(in the rows, 100 means zero)
T: a few groups of rows, each row roughly a mix of its group's hidden directions:
T (124 x 10):
113  86  133  77  121  117  107  118  141  102
117  98  91  89  92  64  106  65  118  136
127  71  99  92  84  93  65  69  125  95
57  102  93  115  66  97  95  83  123  76
101  86  117  137  120  103  78  104  79  61
141  93  96  75  130  87  96  105  75  126
67  122  108  79  65  73  79  90  87  109
66  103  112  107  78  127  118  113  135  79
89  124  119  110  100  100  132  109  81  146
121  95  86  118  90  130  76  91  122  60
146  96  116  124  133  113  91  111  81  99
108  100  71  57  79  82  99  74  117  115
96  115  64  93  106  100  127  77  58  112
106  129  109  113  112  112  152  114  110  120
133  115  93  88  114  133  108  109  74  66
156  103  94  83  118  90  87  111  98  77
48  106  93  126  92  130  107  86  107  100
81  76  86  82  94  89  76  81  136  70
101  106  101  83  123  103  136  128  131  130
123  87  110  124  105  141  77  95  98  67
78  110  90  93  105  63  122  97  67  132
69  82  92  83  104  81  122  85  144  109
71  106  70  83  63  69  97  83  104  91
100  110  90  123  115  120  106  88  55  134
82  84  99  104  90  63  91  84  140  127
130  70  94  123  130  117  108  83  112  72
52  108  95  86  83  91  104  120  84  133
90  135  105  111  92  104  109  112  55  131
77  93  81  95  64  70  84  67  116  97
80  102  98  111  115  83  85  100  46  77
78  104  62  98  71  65  96  79  113  95
59  114  89  95  63  77  75  93  87  101
95  90  113  69  83  87  86  101  153  90
97  102  47  96  102  63  113  81  99  94
95  75  91  100  89  100  73  82  137  62
128  126  94  85  114  124  120  109  58  96
129  105  125  115  134  111  127  110  77  119
111  71  88  82  110  79  81  66  126  76
71  118  76  97  123  67  122  117  84  119
122  104  136  146  88  116  110  95  88  85
91  108  120  129  130  138  114  118  78  106
78  122  110  137  100  137  117  115  85  84
63  98  88  92  76  88  90  91  125  59
106  128  115  105  111  102  129  125  62  127
79  114  92  110  109  84  137  101  74  139
108  120  118  92  114  81  132  119  85  142
92  109  122  88  69  152  109  112  100  91
115  95  84  79  61  66  84  91  123  83
88  123  94  120  83  137  113  124  101  64
159  84  105  109  120  107  81  94  108  102
54  111  81  74  72  85  117  91  109  103
115  114  121  126  116  135  122  117  70  105
106  94  102  88  89  70  64  83  81  140
92  92  103  118  98  111  113  106  158  75
127  115  90  94  98  136  84  112  135  72
90  111  94  144  86  120  90  89  80  63
81  120  90  82  99  68  128  113  94  140
103  122  123  95  110  115  135  142  97  119
103  97  123  93  121  103  123  110  103  155
128  111  119  90  90  109  98  85  60  137
86  99  73  65  77  72  102  77  121  117
73  138  111  113  66  117  97  107  84  124
134  118  124  118  95  110  114  118  83  138
88  93  93  61  120  53  115  92  99  112
95  76  129  65  132  111  103  128  108  109
78  77  80  75  90  69  76  78  119  86
95  121  71  66  114  107  108  125  63  98
133  102  120  109  114  105  98  109  85  152
112  71  92  90  97  70  62  83  116  127
114  125  99  107  100  96  119  107  54  137
45  104  86  99  70  86  99  107  114  87
119  90  105  106  112  128  73  111  73  58
73  123  115  104  97  105  123  118  77  143
116  94  79  85  118  48  125  92  100  111
97  125  112  126  96  108  126  119  87  145
91  100  63  125  95  69  122  90  71  116
74  82  96  128  95  133  120  124  121  121
121  101  106  99  119  86  106  93  65  149
69  127  90  75  83  73  123  109  82  120
135  86  132  119  126  130  112  112  97  92
76  92  105  73  94  81  95  110  135  60
112  113  123  127  113  123  127  125  91  132
119  109  114  117  137  120  122  115  108  136
110  84  104  113  101  127  92  110  139  57
106  111  121  76  95  95  130  133  124  132
69  101  81  92  69  70  93  90  133  85
117  73  92  79  76  96  64  72  122  94
79  94  86  79  84  66  94  88  112  143
123  130  112  117  107  134  129  128  106  90
129  86  97  109  104  125  94  100  147  72
76  85  90  80  82  68  71  91  132  93
84  71  94  77  98  70  73  90  88  134
99  92  90  87  85  60  73  74  133  111
100  121  106  87  94  86  129  114  83  151
105  129  93  97  114  103  150  117  111  126
70  95  74  85  69  75  84  75  117  87
76  129  113  114  91  129  132  131  103  99
85  95  82  85  69  62  74  71  106  97
78  105  116  131  109  119  106  115  86  54
111  114  89  107  134  126  138  107  76  121
140  96  122  108  123  139  96  117  105  85
96  76  75  81  91  66  68  77  120  95
64  97  78  83  70  66  84  89  115  100
92  91  57  73  126  85  108  71  114  99
102  81  85  114  78  105  71  75  128  65
121  113  88  87  101  82  113  105  103  158
117  73  102  74  110  106  72  100  127  61
121  66  98  124  129  87  135  109  99  117
112  99  136  123  109  125  97  120  62  117
94  126  112  121  110  131  129  125  73  114
105  75  93  90  87  69  71  77  124  130
81  103  107  146  96  144  102  95  107  86
82  101  80  94  68  59  86  71  105  115
97  118  121  135  103  133  129  121  80  99
90  80  65  129  80  92  83  74  89  74
121  108  109  83  97  90  95  132  141  131
118  88  89  119  132  137  124  99  126  88
112  51  96  70  112  101  121  117  118  88
118  70  83  80  96  87  69  79  131  83
99  79  72  95  76  95  72  68  131  90
92  69  129  105  114  115  74  110  117  63
139  101  123  90  139  114  112  123  87  106
83  90  100  53  106  80  108  109  134  120
147  107  122  106  113  132  112  120  92  87

the four rows of each list that fit no group, in list order (the others fit one group, some only roughly):
  q_955: 130  76  131  104  122  128  85  102  115  76
  q_943: 89  71  108  116  87  116  95  85  147  75
  q_391: 105  111  87  121  108  79  115  87  65  144
  q_38: 89  82  98  103  91  119  78  105  120  46
  q_97: 105  116  109  98  96  102  132  106  123  153
  q_343: 54  89  97  100  72  107  93  101  127  70
  q_988: 94  118  134  95  111  128  127  130  126  102
  q_623: 61  112  97  130  93  90  119  95  107  140
  q_822: 80  93  82  99  65  77  68  79  129  96
  q_934: 108  107  117  134  100  149  119  106  90  83
  q_752: 107  108  121  109  123  138  127  127  106  127
  q_216: 112  89  97  131  102  120  73  87  96  53
  q_573: 73  79  64  124  92  109  90  69  97  76
  q_224: 115  71  112  110  89  120  70  95  132  69
 : q_391 q_988 q_822 q_934
  q_201: 152  77  99  96  122  98  75  101  102  79
  q_372: 88  87  74  103  86  54  92  72  78  90
  q_877: 124  119  97  82  104  94  115  100  71  149
  q_328: 85  93  101  129  74  117  53  85  88  95
  q_498: 67  115  90  104  49  89  91  91  121  105
  q_107: 113  120  111  129  124  120  119  106  74  134
  q_162: 94  103  115  105  119  89  94  113  149  136
  q_652: 94  86  111  109  106  132  116  116  144  71
  q_168: 116  86  95  134  94  108  117  79  148  98
  q_985: 146  111  111  100  114  112  115  116  86  137
  q_102: 128  95  119  67  125  113  101  110  112  138
  q_271: 95  82  119  109  99  127  79  98  127  55
  q_983: 126  127  114  113  92  132  128  126  78  104
 : q_328 q_652 q_102 q_271
  q_553: 132  99  126  100  120  138  83  107  85  74
  q_597: 93  70  77  129  96  98  92  66  104  66
  q_798: 81  125  99  103  107  99  105  99  41  115
  q_640: 88  69  101  94  78  83  68  77  135  97
  q_104: 78  98  84  76  58  78  76  78  108  110
  q_779: 74  115  93  92  88  99  142  94  90  142
  q_402: 121  104  117  101  137  98  119  138  103  130
  q_695: 133  98  108  105  127  135  130  113  99  77
  q_600: 75  105  103  107  124  140  122  123  88  74
  q_589: 112  95  115  113  117  155  104  121  121  95
  q_430: 81  114  96  96  134  87  126  115  71  134
 : q_104 q_779 q_402 q_430
  q_774: 115  109  123  94  137  120  135  128  90  96
  q_613: 93  97  62  88  79  58  93  74  87  101
  q_487: 70  109  97  74  63  82  81  99  133  100
  q_876: 95  98  87  112  53  103  84  59  104  115
  q_159: 79  73  100  102  94  112  87  84  155  95
  q_15: 99  111  121  116  113  116  110  132  77  143
  q_906: 85  116  131  105  115  127  130  136  108  104
  q_575: 114  109  104  97  115  116  114  113  62  54
  q_965: 94  87  98  99  85  111  89  86  129  45
  q_693: 117  120  98  99  119  86  115  107  65  146
  q_921: 73  123  120  129  107  112  141  122  102  102
  q_375: 117  115  99  91  111  81  106  97  59  144
  q_407: 137  88  115  100  140  110  99  96  69  81
 : q_774 q_613 q_876 q_575
  q_704: 93  121  96  105  110  130  139  134  119  86
  q_62: 115  101  124  123  135  132  101  119  78  81
  q_357: 115  89  88  126  79  99  55  72  98  81
  q_890: 118  114  102  108  130  119  118  107  72  142
  q_347: 104  111  123  68  127  89  121  124  93  135
  q_815: 122  76  97  91  92  90  53  70  80  96
  q_567: 96  123  120  140  101  121  118  110  65  115
  q_185: 127  71  89  94  101  109  71  66  100  69
  q_852: 76  90  91  123  67  79  83  77  131  111
  q_635: 84  117  113  76  118  112  140  131  118  112
  q_416: 125  117  129  115  104  120  119  106  78  138
  q_370: 76  94  99  107  87  129  89  111  110  47
 : q_357 q_185 q_852 q_635
  q_26: 71  102  80  115  67  90  97  63  102  127
  q_57: 131  101  108  120  133  129  127  115  87  82
  q_314: 94  126  128  96  97  128  133  137  99  103
  q_753: 118  106  134  97  135  124  116  130  86  88
  q_18: 81  139  88  107  87  100  121  114  76  136
  q_806: 91  108  83  117  66  115  69  78  110  66
  q_293: 86  97  88  84  66  94  86  86  133  61
  q_672: 59  106  72  87  91  59  110  92  107  107
  q_415: 92  123  96  107  123  113  120  113  67  141
  q_818: 134  87  111  87  113  125  87  115  135  73
 : q_57 q_314 q_753 q_293
